(in the rows, 128 means zero)
One turn sends every row of this set to another row. A few are shown first. Where does it send the rows asked after them?
novek: [ 92 134 121 108 147 122 155 106 180 134 113 130 114 148 130 147 142 151
 137 168  96 125 130 127 151 138 131 126 133 147 127 148 102  93  84 133
 122 143 106 114 129 124 124 116 111  97 142 166 143]
kesu: [178 128 123 139 129 141 106 121 127  87 105 126 159 128 102 173 156 127
 120 143 159 130  90 138 104  99 138 139 112 122 149 122 158 159 122 137
 127 103 149 126 110 168 122 103 131 139 158 137 100]
rut: [108 174 136 124 109 131 143 118 175 126 126 126 140 110 132 140  90 189
 168 159 114 120 142 130 141 133 146 131 123 129 126 140 134  97  70 120
 106 123 115 130 131 119 131 146 132 124 121 152 149]
kuri: [129  91 111 116 139 124 141 125 124 125 153 131 122 159 148 142 142 120
 129 128 196 128 127 117 153 149  94 149 139 161 135 163 127 121 156 152
 147 138 140 124 126 105 148 126 118  97 154 131 140]
mazi: [171 150 150 153 141 137 125 128 112 118 117 131 152 116  81 167 162 116
 118 122 122 155  92 125 108 111 134 117 114 119 125 123 159 175 108 141
 127 115 121 156 125 153 106 118 123 102 147 137 117]
getap: [ 85 124 107 115 148 135 137 110 158 163 145 124 136 132 145 144 167 118
 122 178 118 127 127 129 133 145 133 118 145 142 130 135 135 138  81 142
 125 150 119  97 127 121 130 138 108 107 153 177 156]
Luf: [160 113 112 148 139 148  98 118 139  86 111 119 143 146  96 159 176 114
 131 139 151 135  96 134 104  97 143 134 108 129 149 125 149 163 120 129
 131 107 151 120 101 174 129 106 120 147 168 138 104]
soku: [141 163 119 114  86 101 169 113 139 117 127 138 125 125 174  99  91 122
 156 123 150  97 119 128 137 151 101 157 120 118 105 103 150 130 151 108
 144 105 112 129  94 131 132 163 122 115 132 107 133]
Pupun: [141  90 122 112 131 120 155 119 128 122 155 139 125 149 135 127 138 127
 138 131 186 123 120 121 155 160  87 165 126 145 139 153 136 127 161 156
 152 145 128 128 117 101 140 131 121  99 154 114 148]
zos: [134 100 114 118 121 114 152 126 139 124 157 136 130 139 145 127 130 135
 136 132 175 122 134 115 161 156  84 162 124 139 131 150 120 108 171 152
 157 140 123 134 116 105 138 142 116  95 159 125 155]
Timep: [161 115 112 144 137 151 102 119 140  84 112 124 140 148  93 163 177 118
 134 140 150 137 100 127 102  98 145 136 105 131 155 126 147 163 125 131
 126 108 149 120 108 173 134 109 122 139 169 136 108]
Zopo: [149 147 141 109  82 105 163 120 121 106 114 136 138 131 156 101  93 129
 151 124 153 112 112 121 155 155  76 147 138 138 104 118 122 101 149 118
 148 112 114 137  90 130 132 137 130 113 122 114 122]
Ped: [ 89 132  99 113 144 125 147  98 171 155 125 125 135 118 151 135 154 145
 131 178 110 114 128 149 144 144 129 135 134 125 125 133 134 115  74 132
 130 152 108  99 117 115 119 141 109 114 153 168 153]
kabu: [170 132 140 157 150 146 122 131 109 120 124 137 130 127  75 147 174 106
 122 120 135 170  97 125 111 108 132 110 110 129 126 142 156 179 107 134
 127 126 120 159 113 153 108 126 107 103 159 134 119]
gim: [104 126  99 120 127 167 130 145 117 116 128 140  74 141 122  75 168 121
 151 118 141 128 168 125 108  84 178 104 114 104 124 140 135 126 120  94
 109 137 113 121 125 133 147 114 103 155 140 132 104]
Roto: [173 150 146 154 137 140 125 129 110 121 120 132 154 111  81 169 164 115
 120 125 128 154  92 126 107 111 135 121 114 117 129 119 166 181 109 140
 130 115 120 154 125 151 108 129 123 101 150 137 123]
zezan: [ 94 125 126 115 149 139 152 102 174 131 123 131 121 152 118 151 147 148
 145 171  90 126 123 117 140 131 130 128 147 153 133 148 105 113  80 144
 117 147 107 112 133 133 126 110 119 106 147 171 147]
sev: [109 147 107 125 106 144 132 149 120 117 115 138  84 134 147  56 143 118
 152 118 132 104 158 133 121  91 167 113 120  96 113 120 136 119 111  84
 105 121 114 122 115 131 146 115 111 181 126 129  95]
susim: [116 183 134 137  98 127 145 141 163 122 141 140 131 122 150 117  92 181
 161 139 107 117 168 110 142 123 156 130 118 111 114 142 132 100  88 107
  94 135 110 136 133 112 147 149 139 140 128 131 145]
ritid: [112 116 122 146 125 148 127 157 110 117 163 124  84 146 115  62 156  99
 150  89 133 129 161 111 120 100 156 102 113 105 121 127 127 136 153 105
 130 129 109 142 117 143 148 109 103 158 131 129 109]
Nam: [ 91 125 128 112 155 129 141 116 166 145 133 124 120 156 128 153 156 120
 124 167 103 135 123 115 141 140 130 105 149 161 128 149 109 117  85 144
 118 144 117 109 129 133 131 112 109  99 138 178 143]
kaz: [128 172 129 131 106 121 130 117 165 132 128 118 149 114 149 121  85 181
 152 157 116 124 155 133 140 119 129 116 124 104 102 138 141 100  65 122
 104 128 113 134  92 111 121 142 128 157 125 149 140]
zoza: [145 161 141 117  84 104 162 138 134 101 106 143 116 148 175  83  92 121
 149 112 126  99 127 111 153 139 107 146 131 123  97 124 128  99 151  96
 127 118 114 131 100 138 139 134 137 128 120 105 111]
fode: [118 177 136 150 107 118 135 137 160 130 143 128 144 116 160 103  91 169
 152 138 103 112 156 132 148 125 146 123 127 104 100 136 144  99  68 107
 101 138 110 133 111 115 133 142 135 163 123 138 133]
sitez: [133  82 118 130 149 114 129 120 127 131 152 116 134 156 159 129 141 109
 116 126 187 127 110 137 162 150  84 135 148 155 118 160 131 114 136 150
 156 145 141 125  98 109 130 112 114 127 143 140 125]
nugav: [ 85 106 103 145 142 142 121 170 124 115 158 103 140 143 145 135 163 122
 114 126 146 103 148 133 117 103 156 126 132 112 162 141 130 136 131 128
 114 117 144 118 141 116 153  83 114 178 125 170 110]
gekon: [146  84 138 126 143 108 145 117 129 122 146 121 130 155 140 113 133 113
 125 125 171 124 102 140 167 158  74 148 135 147 118 155 129 112 140 154
 159 149 129 133  90 111 121 106 118 128 139 121 126]
lupat: [148 183 147 146 117 127 131 146 121 110 113 122 171 108 109 178 144 120
 126 138 119 125 106 128  94 107 144 119 113 112 148 107 154 183 118 125
 108  92 128 142 136 162 120 115 132 126 127 146 117]
zerik: [109 115 116 145 122 151 126 158 108 125 167 124  90 136 123  59 162  98
 149  93 138 126 161 121 117 101 157 109 116  99 121 120 140 143 153 107
 130 130 111 135 116 139 148 120 101 160 138 128 116]
silu: [145 165 138 115  94  96 168 119 143 105 117 132 114 147 163 100  80 122
 155 113 137 104 113 120 147 147  95 143 122 130  95 113 130 109 149 107
 141 100 109 139  89 141 126 135 122 114 119 111 117]
bota: [141 159 121 119  74 112 160 133 130 114 118 146 126 126 188  81 102 121
 148 122 141  92 132 119 145 143 112 156 128 110 104 114 149 119 152  96
 132 125 116 121 103 128 143 159 137 130 136 103 124]
boto: [145 147 128 107  78 108 162 118 117 111 121 139 143 120 161 100  98 127
 154 129 162 107 115 123 150 159  78 157 135 130 107 113 135 113 152 118
 148 115 115 130  94 126 135 155 132 112 132 111 133]
zek: [ 93 123 107 125 148 137 144  95 167 151 136 126 140 124 138 141 159 139
 138 182 105 115 119 142 135 136 129 138 152 132 133 134 135 135  69 144
 127 156 109  98 120 124 119 133 117 126 158 172 154]
biru: [105 127 116 111 142 142 163 167  73 140 119 141 114 125 138 103 176  75
  93 114 138 134 139 121 123 121 124 111 140 114 134 141 143 156 137 115
 114 136 100 129 147 106 136 110  97 111 124 146 110]
San: [110 170 134 131 114 127 136 117 175 135 128 119 148 106 142 131  90 182
 164 158 114 117 134 145 142 134 139 126 129 123 116 135 142 101  58 120
 113 126 116 130 117 117 124 145 130 142 117 157 145]
paman: [ 84 109 105 142 143 144 123 171 127 109 155 105 134 150 139 139 160 126
 119 122 144 106 153 122 118 102 159 128 129 119 167 143 122 132 136 128
 111 114 142 122 151 117 157  79 115 171 124 170 112]
Sozat: [171 131 136 156 149 150 120 130 108 123 125 141 135 123  78 146 177 105
 123 123 138 169 100 127 109 108 133 115 110 126 129 139 160 184 108 133
 126 127 120 154 115 150 109 132 108 104 166 134 121]
Vos: [148 181 151 150 120 124 129 149 122 110 112 118 171 112 112 175 141 119
 124 137 115 127 102 133  97 106 141 115 114 110 143 109 155 180 113 127
 109  92 128 143 131 161 117 108 131 131 124 147 113]
zot: [107 149 104 116 102 147 140 151 121 111 117 146  77 139 138  65 143 123
 161 118 136 108 167 120 117  91 172 119 114 100 119 124 129 120 122  84
  99 117 114 122 130 132 155 122 113 165 129 125 104]
palu: [115 142 121 149 102 139 132 167 109 129 160 134  95 124 133  50 135 117
 160  96 136 117 169 115 125 102 154 113 119  90 113 119 139 137 137 101
 115 121 108 147 124 123 153 134 109 170 129 123 122]
dapa: [177 130 123 135 128 144 108 123 129  82 103 129 155 133  99 178 156 131
 124 140 160 133  94 133 106 100 141 141 111 124 154 124 154 156 126 137
 125 103 147 130 116 167 126 102 133 133 158 134 101]
vumud: [108 123 123 115 147 138 162 166  74 137 114 138 113 131 136 101 170  70
  90 111 132 136 136 123 128 119 119 106 143 118 129 144 137 150 132 115
 113 134 102 132 142 109 131 101  97 114 119 148 103]
nuleb: [139  93 127 132 135 102 142 123 139 128 149 119 136 147 152 112 122 124
 123 124 163 122 115 139 173 156  70 143 138 139 113 152 115  96 146 149
 165 143 123 138  87 112 120 118 112 126 142 134 133]
Koder: [183 158 136 137 117 130 122 142  89  99  89 126 167 112 127 168 134 126
 117 121 168 133 112 137 110 101 116 128 115 108 145 132 166 167 129 125
 110 101 134 144 126 141 124 109 133 136 134 123 100]
Pitur: [183 159 139 134 118 129 123 143  92  93  87 128 164 116 120 171 131 128
 120 120 168 135 112 132 108  98 118 127 117 111 145 135 161 163 131 126
 107 100 133 147 128 143 122 105 136 131 133 124  99]
sivug: [117 141 132 151 105 136 132 168 112 121 154 131  90 136 125  55 129 117
 160  91 128 122 168 111 131 100 153 106 119  97 110 123 127 124 138 102
 113 119 107 154 124 129 150 121 110 168 120 127 112]
Napod: [105 124 102 127 132 162 123 143 117 119 127 133  81 140 128  69 168 116
 145 117 137 126 162 137 112  83 174 100 119 101 118 140 140 123 108  94
 113 139 113 122 113 136 141 106 103 170 137 137  94]
viru: [128 177 128 122  98 129 140 122 167 122 127 130 135 120 135 134  84 193
 163 155 118 130 167 110 135 117 137 124 115 113 117 144 131 102  83 125
  95 123 112 137 117 111 136 148 132 130 131 143 153]

palu goes to zot
zezan goes to gekon
Now these:
bota goes to susim
Pitur goes to Vos
kesu goes to Roto
zerik goes to gim
biru goes to paman
kaz goes to soku
rut goes to Zopo
Luf goes to Sozat
Ped goes to zos
kuri goes to Nam

